128 stands for zero in the data rows.
Here are some points, one per row:
[130  90 123 110  68 157 117 116 113  66 113 121 131 240 153  93 114 144
 114 150 131  90  99 123 169 194 123 125 185 139 126 168 107 155 140  99
  82 145  92 145 190 163 136  87 131 125 119 155]
[133 118 163  92 114 110 141 112 123  76 153 174 160 126  96 175 108 229
 129  62 147 146  84  69  59  92 113  89  85  92 145 119 110 172 122 141
 117 110 126 103 148 151 161 157  92 183 165 124]
[ 89 160 125 126 120 114  95 145 107  60 160 105 139 130  96 119 105 168
 109 109 142 135 221 134 133  92 158 154 141 154 133 114 105 175 120  92
 137 135 126 212  76 125 118 108 104 135 142 146]
[220 139  92 181 193 158 140 128  99 112 163 151  82 146 109  87 120 105
 135 124 110 150 150 114 133 123 100 136 133  83 129 131 116 169  80 133
 123 149 127 114 193  73 149 120 144 124 158 141]
[117 113 111  93 129 155 123 142  92 126 108 157  79  81 138 129 201 143
 143 104 124 155  89 148 147  98 145 195 155 160 144 129 141 105 121  81
 122 159 146  99 117  96 173  97 106 167 128 108]
[116 133 173  95 153 117 121 135 115 182 144 163  94 139 124 102 185 131
 131 162 100 114 125 147 125 159 116 200  85 155 165 108 106 103 140 232
 116 123 121 107 130 152 144 150  58 155 130 166]
[132 146 113 119 105  33  92 137 149 143 133 127 108 162 128 100 145 124
 127 183 100 138 119  50  80 112 102 107 120 122 190 136 130 130 115 125
 136 185 114 136 127 132  62 155 128 105 156 112]
[104 132 112 133 122 135 127 141 141 125 169 119 124 103 127  99 136  97
  53 105 113 115  71 115 140 121 109 119 156 114  93 119  17 114 156 139
 116  67 133 128 128 207 153 127 142 127 109  72]
[122   6 134 125 138 121 165 159  99 185 138 116 133 142 136 173 121 130
 131 159 141 150 132 138 172  80 114 146  69 151  97  80 148 173 147 135
  89 127  93 172 185 139 125 120 183 158 141 132]
[106 103 179  79 130 123 149  91 117 132 138 163  69 150 129  96  53 117
 124 163 115 182 142 172 163 110 119  51 165 125 126 103 119 112 120 130
 192 121 105 128 133 131  46 148  94 125 121 106]
[ 96 126 134 107 115 136 133 100  99 157 125 196 175  98 134  92  64 140
 112 147  48 138 178 116 149  99 141 183 160 128 136 148 129  77 140  81
  31 121 129 110 127 113 144 215 125 116 139 190]
[113 145 132 162 135 125 107 134 147 140 210 128 153 110 107 115 153  91
 156 131 178 138 167  70 126 136 190 105 149 112  80  72 100 130 109 145
 127 147 133 100 217 107 130 125 138 120 150 140]
[145 156  99 161 111 200  25  92 101 140 126 148 125 135 130 170 150 133
 143 144 123 176 121  87 106 106  54 102  98 149 171 132 179 131 201 119
 158  36 114 145 154 128 113 162 167  91  76 133]
[ 83 137 154 120 149 162 107 118 123 138 184 117 189 116 137 135 156  58
 156 123 101 133 114 105 132 137  87  92 162 120  57 130 176 175 109 125
 113 159 114 114  66 143 137 136  97 158 115 130]
[163 143 130 113 114 118 173  99 114 126 169 102 165 147 150 210 100 127
 136 156 148  37 193 123 156  70 128 175 153 111 150 142 113 109 129 137
 154 135 115  84 113 111 131 155 169 134  49  85]
[136 189 144 120  98  69 113 165 121 164 126  75 127 147 116 125 127 135
 117 140 183 145 117 160 165 195  97 133  84 132 107 122 140 202 140  99
  39 126 148  70  91 116 133 187 175 113 141 132]
[108  95 148 135 152 113 112 165 137  72 145  94 135  31 142 127 129 164
 133 179 130 126 133 138 124 175 117 139  84 144 167 177 114 129 124  63
 121 127  86 145 181 158 137 105 134 154 130 131]
[148 137 179 176 203 104 121 129 109 114 107 116 136 133 137 136 135 135
 140 101  79 108 170 123 137 130  83 114 125  62  95 149 169 131 109 128
 139 139 104 124  81 227 140 114 115 121 119 157]
[113 154 120 123 136 151  88 120 117 123 125 169  90 111 134 165  84 107
 151 125  99 122 128 141  73 210 154 135 125 132 134  83 101 111 104 108
 114 164  74 136 118 126  67 158 187 209  81 102]
[131 134 133 130 115 134 180 151  47  97 142 102 137  59 191 139 123  95
 137 177 149 165 127 137  78 182 128 136 112 102 140 172 115 128 139 136
 132 124 207 139 174 158 116 120  91  62 117 148]
[132  83 147 116  78 129 117 119 147 127 163  76 141 114  91 118 116  66
 116  74 130 125 129 156 122 175 148 144  86  68 176 212 158 145 135 148
 126 116  95 162 139  43 118 128  75 136  94 116]
[129 119 143  90  93 151 153 160 152 105 117 135  52 119 140 125 168 151
 151 133 130 141 192  69 142 127 176 128 147  47 143 126 166 135 116 150
 122 133 129 123  79 141 141 104 172 119 123 158]
[129 144 129 123 131 142 110 154 104  72 117 130 145 105  80 135 101 154
 128 207 147 134  91 140 155 144 139 169 137 153 121  92 133 168  93 209
 132 113 124 170  65 105 121 122  95 133  99 134]
[108 128  80  79 133 149 182 158 143  70 132 156 107 112 125  91  89 109
 146  95  94 107 109  75  89 105 117 107  94 206 122 116 160 176 127 156
 125 162 121 112 107 130 164 140 148  21 102 134]
[102  48 128 143 185 130 139  40 178 162 128  96 135 134  82  95 121 132
 140 131 169 147 126 134  81 153 149 145 120 147 158 131 132 148 126 114
 110 127  85 104 102 154 142  88 157  88  92 157]
[128 150 120 108 155 113 115 132 155  90 126  58 134 129 205 139 119 146
 130 170 154 115 100 135 133  77 109 154 190 151 163  67 166 150 123  91
 116 142 125 142 188 134 127 120  69 126 115 122]
[116 152 144 104 140  99 121  50 124 140 156 134 153 134 122 112  93 144
 136 134 159 175 133 130 167 127 116 160 166 125 132 143 139 103 117 105
 158 124 141  69 134 112 154 105 135 111 123  71]
[140  97 124 134 111 145 120  61 111 156 138 121 137 160 238  88 135 135
 109 118 137 149 129 121  75 138 151 137 116 141 122 110 111 195 122 136
 138 126 217 184  81 113 148 125 161 182 104 140]
[131 148 128 115 136 111 150 136 119 152 122 188 137 141  77 143 132 141
 125 110 195 140 122 148  77 184 124 158 116 133 103 104 126  99 113  83
 127 137 131 171 115 131 141 110 106  62  88  84]
[123 137  50 129 133  74 161  49 112 100 115 164 111 119 102 117 196 128
 134 150 123 121 112 197 168 102 153  81  75 146 116 145 134 130 128 102
 151 165 156 141 137 149  87 176 166 143 105 125]
[118 115 105 151  92 119 120 153 164 134 127 141 103 102 135 152 139  84
  83 121 127 131  55 119 120 116  75 111 183 100 118 121 170  91  88 102
 131 169 130 123 107 114 128 114 125 155 137 180]
[ 70 115 108 134 112 110 132 143 144  95  84 114 102 122 133 135 128  76
  27 122 134 181 206 118 127 116 111 129 125 116 112 122 145  88 113 147
 118  74 132 123 116 145 144 106 154 127 152  70]
[236 104  58 120 181 127 104 127 163 106 111 130 122 120 125 135 131  93
  85 136 130 155 160 104 136 135 139 133 126 104 120 131  93 101 235 140
 105 185 132 130  84 152 140 141  87 149 137  70]
[113 163 198 167 176 112 133 121 118 139  47 117  82 110 108 136 125 154
  44 121  81 101 144 100 118 134 145 101 142 139  70 129 125 166 203 134
 142 162 128 128 199  45 149 116 116 133  92 135]
[120 126  82 170 109 119 146 134 106 196 145 125 120 117 138 107 149 196
 100  48 125 117 187  97 139 144  43 151 158 187 150 144 140 122  91 182
 116 155 138 135 144 142  51  90 111 132 115  95]
[137 101 142 128 132  85 159 113 103 130 122 106 148 131 185  94 131 138
 122  98 157  69 130 141  71 170 128 110 118 116 133  82 146  55 132 116
 177 119 132 186 119 113 155 185 159 127 149 171]
[ 98 139 134 106 142 142 115 136  97 118 120 145 169 165 112 176 172 138
 109 127 171 130 124 114 141 156 168  48 170 147 183 118 155  53 128 193
  86 146 133 113 140 133 168 108 143 128 111 146]
[123 111 159 147 122 154 156 199 127 163 142 144 186 130 119  98 173 138
 106 131 147 139  96  51 189 116 186 107 106 139 137 159 131 125 136  80
 197 140 137 112 113 136  60 173 121 133  91 117]
[121 135 131  50 198 135 111 143 147 123  64 135 153 134 147 125 170 132
 188 123 172 136 153 120 142 107  63  87 147 125  90 238  46 116  90 150
 119 126 134 180 141  64 126 137 154 140 137 136]
[111 185 171 122 157 222 186 106 174 123 127  89  79 144  99 152 102 125
 137 126 104  91 121 129 145 161 119 131  95 140 181 128 139 125 123 107
 124 128 217 116 135 151  88 139 159 178 176  96]
[144 176 131 128 135 149 124 148 129 190 133 110 141 165  95 137  86 135
 143 125 145 144 112 128 179  93 130 135  88 108 138  92 110  69 142  76
 104 148 150 220 115 145 129  72 107 108 122 191]
[129 119 164 219 152 119 132 148  83  41 131 138 166 172 149 104 153 146
 149  77 138 159  94 181 147 114 166 144 150 154 153 130 149  98 179 154
  95 126 121  89  97 112  60 120 140 128 157 104]
[198 129 127 110 101 144 125 144 106 184 127 183 137  52 127 115  72 156
 101 146 194  94 161 181 131 123 142  43 172 147 160 145 145 183 144 130
 128 126 123  87 100 151 130  81 122 146 161 155]
[107 126  90 183  87 142 127  92 142  85 158 146 103 119 120 120 129 152
  81 148 133 103  93 129 179 111  83 109  41  76  98 127 139  86  74 152
 119 155 129 114 123 113 160 116 109 139 114 152]
[143 138 153 116 122 159 164  93 132 150 121  88 152 113 134 103 134 139
 124 135 145 121  98 115 181 159 125 128 149 137 139 109 161 116 134 140
 164 133  71 207 111 116 193 191 148 120 213  55]
[ 65 120 135 175  70 137 148 104 140 120  41 144 150 129 124 147 139  60
 204 112 171 119 182 112 136 122  98 119 114 121 128  91  92 166 172 120
 138 160 133  96 135 131 141 129  65 143 150 139]
[126 154 150 165  98 123 176 114 146 163 130 133 208 143 121 151 162 134
 129 200  39 150 110 162  54  92 150 101 121 132 140 153 112 129 123 128
 100 149 127 143 113 113 134  54 146 114 153  83]
[161 144 123  43  94 130 108 135 188 108 138 129 181 120 105 104 202 138
 129  91  61 135 178 209 136 130 148 136 140  88 103  75 167 159 132 141
 143 104 148 117 195 155 115 120 132 127 112 147]
[ 78 133  90 133 185  99 155 148 172 115 183 158 110 132 132 147 144 106
 108 122 121  93 108 142 137 126  91 119 153 113 148 117  92 151 218 122
 146  59 132 123  83  57 120  97 135 125 155 200]
[114 165 128 135 146 121 113 140 239 139 119 187 137 130 241 157  64 128
 128  96 158 153  97 148 149 133 188 167  80 116  85 183 158 138 120 174
 132 130 115 141 160 144 118 125 116 117 126 137]
[121 144  83 104 120 111 100 133  88 147 113  19 114  78 147 120  76 130
 171  60  72 142 103 137 167 100 172  61  80 151 157 111  91 101 124 173
 121 142 112  97 115 118 150 100 125 124 118 146]
[129 145 138 130 120 150 122 135 141 139 105  53 136 156  88  60 107 137
 110 162 192 150 120 148  41  56 130 162 118 134 102 152 130  88 135 132
 160 127 122  73 124 141 134 160 147 178 110 184]
[128 150  23 105 129 186 161 120 102 137 113  85 148 152 117 188 114 138
 114 128 113 110 131 133  85 172 147 163 122 137  77 139 135 113 118 125
 171  99  69  96 134 126  69 136 111 130 216 149]
[193 113 149 162 152 140 144 132 160 117  28 134 188 102 129 130 142 100
  96 108 122 134 116 121 145 125 108 133 140 106 159  64  62 159  50 128
 117  93 119 103 125  93 100 143 128 100 103 147]
[117 120  98 161  91 118 145 133 153 133 116 126 104  78 116  86 121 186
 225 138 122 109  99 110 123 130 105 137 174  54  68 108 145  97 195 155
  96  88 134 141 122 119  91 109 137 129 117  76]
[103 124  65 223 131 136 120 196 149 164 134 142  99 171 129 126 134 151
 163 152 106 124 173 185 127 127 166  78 163 143 158 148 129 137  86 111
 143  78 132 136 134 139 213 202  81 137 113  95]
[232 126 196 159  70 109 144 119 183  88 167 128  93 109 121 150 144  96
 166 112 112 133 162 112 127 130 107 112 135 252  64 140 127  65 119 127
 116 101 121 135 116 131 138 120 119 140 130 167]
[144 137 103  97 149  83 128 109  94 156 101 134  92 159 134 112 154 105
 143 152 121  85 108  56 130 121 195 108  96 144 116 134 158 129  90  76
  86  11 126 113 118 127 109  82  73 156 133 101]
[139 114 153  86 125 143 155 195 113 149 147 126  77 192 140 133 138 133
 132 104 112 141 112 184  68  93 114 116 108 113 119 123 119 115 129  94
  97 147 109 109 120 107 130 132  90 102  97  77]
[118 152 178 135 102 174  51  92 106 148 131 150  72 114 151 157 194 131
 120 128 136  70 118 159 115  77 159 157 112 118 126 135  87 142 118 116
 154 149  72 121 113 142 114 136 159  35 190 118]
[127 148 135 128 122  91 123 137  95 129 116 150 124 111  68 132  88  33
 141  75 149  98  78 147 119  66 154 174 176 117 152 178 158 160 121 170
 121 120 148 194 180 174 129 137 154 144 139 128]
[131  95 121 127 113  84 142 106 124 151 126  90  79 150  99 190 124 156
 145 124  78 188  89 119 159 178 145 164 200 133 127 149 102 161 126 119
 198 132 154 106 116 147 165 157 155 119 118 183]
[132 145 137 112 119  95 104 172 107 132 110 185 180 161 127  93  83 112
 150 140  99 117 124 127 139 164  99 164  78 142 135 114 133 108 135 107
 226 131 129  87 131 119 188  58 175 156 132  95]
[125  14 145 120 143 150  21 135 141 128 124 108 136 136 101 170  87 142
 129 139 106  54 125 137 114 141 135 128 123 136 105 124 139 102 108 127
 136 139 253 107 119 111  99 143 128  70 184  97]
These points spread out most along one direction. Where along it does each point below lie, from 0 to 99? The average is 50, and the first point in the table lies past the average. One standard deviation of the points above along it is 16.
[140  97 124 134 111 145 120  61 111 156 138 121 137 160 238  88 135 135
 109 118 137 149 129 121  75 138 151 137 116 141 122 110 111 195 122 136
 138 126 217 184  81 113 148 125 161 182 104 140] --> 70
[106 103 179  79 130 123 149  91 117 132 138 163  69 150 129  96  53 117
 124 163 115 182 142 172 163 110 119  51 165 125 126 103 119 112 120 130
 192 121 105 128 133 131  46 148  94 125 121 106] --> 61
[104 132 112 133 122 135 127 141 141 125 169 119 124 103 127  99 136  97
  53 105 113 115  71 115 140 121 109 119 156 114  93 119  17 114 156 139
 116  67 133 128 128 207 153 127 142 127 109  72] --> 28
[131 134 133 130 115 134 180 151  47  97 142 102 137  59 191 139 123  95
 137 177 149 165 127 137  78 182 128 136 112 102 140 172 115 128 139 136
 132 124 207 139 174 158 116 120  91  62 117 148] --> 56
[129 144 129 123 131 142 110 154 104  72 117 130 145 105  80 135 101 154
 128 207 147 134  91 140 155 144 139 169 137 153 121  92 133 168  93 209
 132 113 124 170  65 105 121 122  95 133  99 134] --> 54
[144 137 103  97 149  83 128 109  94 156 101 134  92 159 134 112 154 105
 143 152 121  85 108  56 130 121 195 108  96 144 116 134 158 129  90  76
  86  11 126 113 118 127 109  82  73 156 133 101] --> 55
[114 165 128 135 146 121 113 140 239 139 119 187 137 130 241 157  64 128
 128  96 158 153  97 148 149 133 188 167  80 116  85 183 158 138 120 174
 132 130 115 141 160 144 118 125 116 117 126 137] --> 43
[145 156  99 161 111 200  25  92 101 140 126 148 125 135 130 170 150 133
 143 144 123 176 121  87 106 106  54 102  98 149 171 132 179 131 201 119
 158  36 114 145 154 128 113 162 167  91  76 133] --> 60
[108 128  80  79 133 149 182 158 143  70 132 156 107 112 125  91  89 109
 146  95  94 107 109  75  89 105 117 107  94 206 122 116 160 176 127 156
 125 162 121 112 107 130 164 140 148  21 102 134] --> 41
[ 96 126 134 107 115 136 133 100  99 157 125 196 175  98 134  92  64 140
 112 147  48 138 178 116 149  99 141 183 160 128 136 148 129  77 140  81
  31 121 129 110 127 113 144 215 125 116 139 190] --> 58
[161 144 123  43  94 130 108 135 188 108 138 129 181 120 105 104 202 138
 129  91  61 135 178 209 136 130 148 136 140  88 103  75 167 159 132 141
 143 104 148 117 195 155 115 120 132 127 112 147] --> 35
[113 145 132 162 135 125 107 134 147 140 210 128 153 110 107 115 153  91
 156 131 178 138 167  70 126 136 190 105 149 112  80  72 100 130 109 145
 127 147 133 100 217 107 130 125 138 120 150 140] --> 28
[132  83 147 116  78 129 117 119 147 127 163  76 141 114  91 118 116  66
 116  74 130 125 129 156 122 175 148 144  86  68 176 212 158 145 135 148
 126 116  95 162 139  43 118 128  75 136  94 116] --> 47
[118 152 178 135 102 174  51  92 106 148 131 150  72 114 151 157 194 131
 120 128 136  70 118 159 115  77 159 157 112 118 126 135  87 142 118 116
 154 149  72 121 113 142 114 136 159  35 190 118] --> 68
[236 104  58 120 181 127 104 127 163 106 111 130 122 120 125 135 131  93
  85 136 130 155 160 104 136 135 139 133 126 104 120 131  93 101 235 140
 105 185 132 130  84 152 140 141  87 149 137  70] --> 24
[136 189 144 120  98  69 113 165 121 164 126  75 127 147 116 125 127 135
 117 140 183 145 117 160 165 195  97 133  84 132 107 122 140 202 140  99
  39 126 148  70  91 116 133 187 175 113 141 132] --> 65
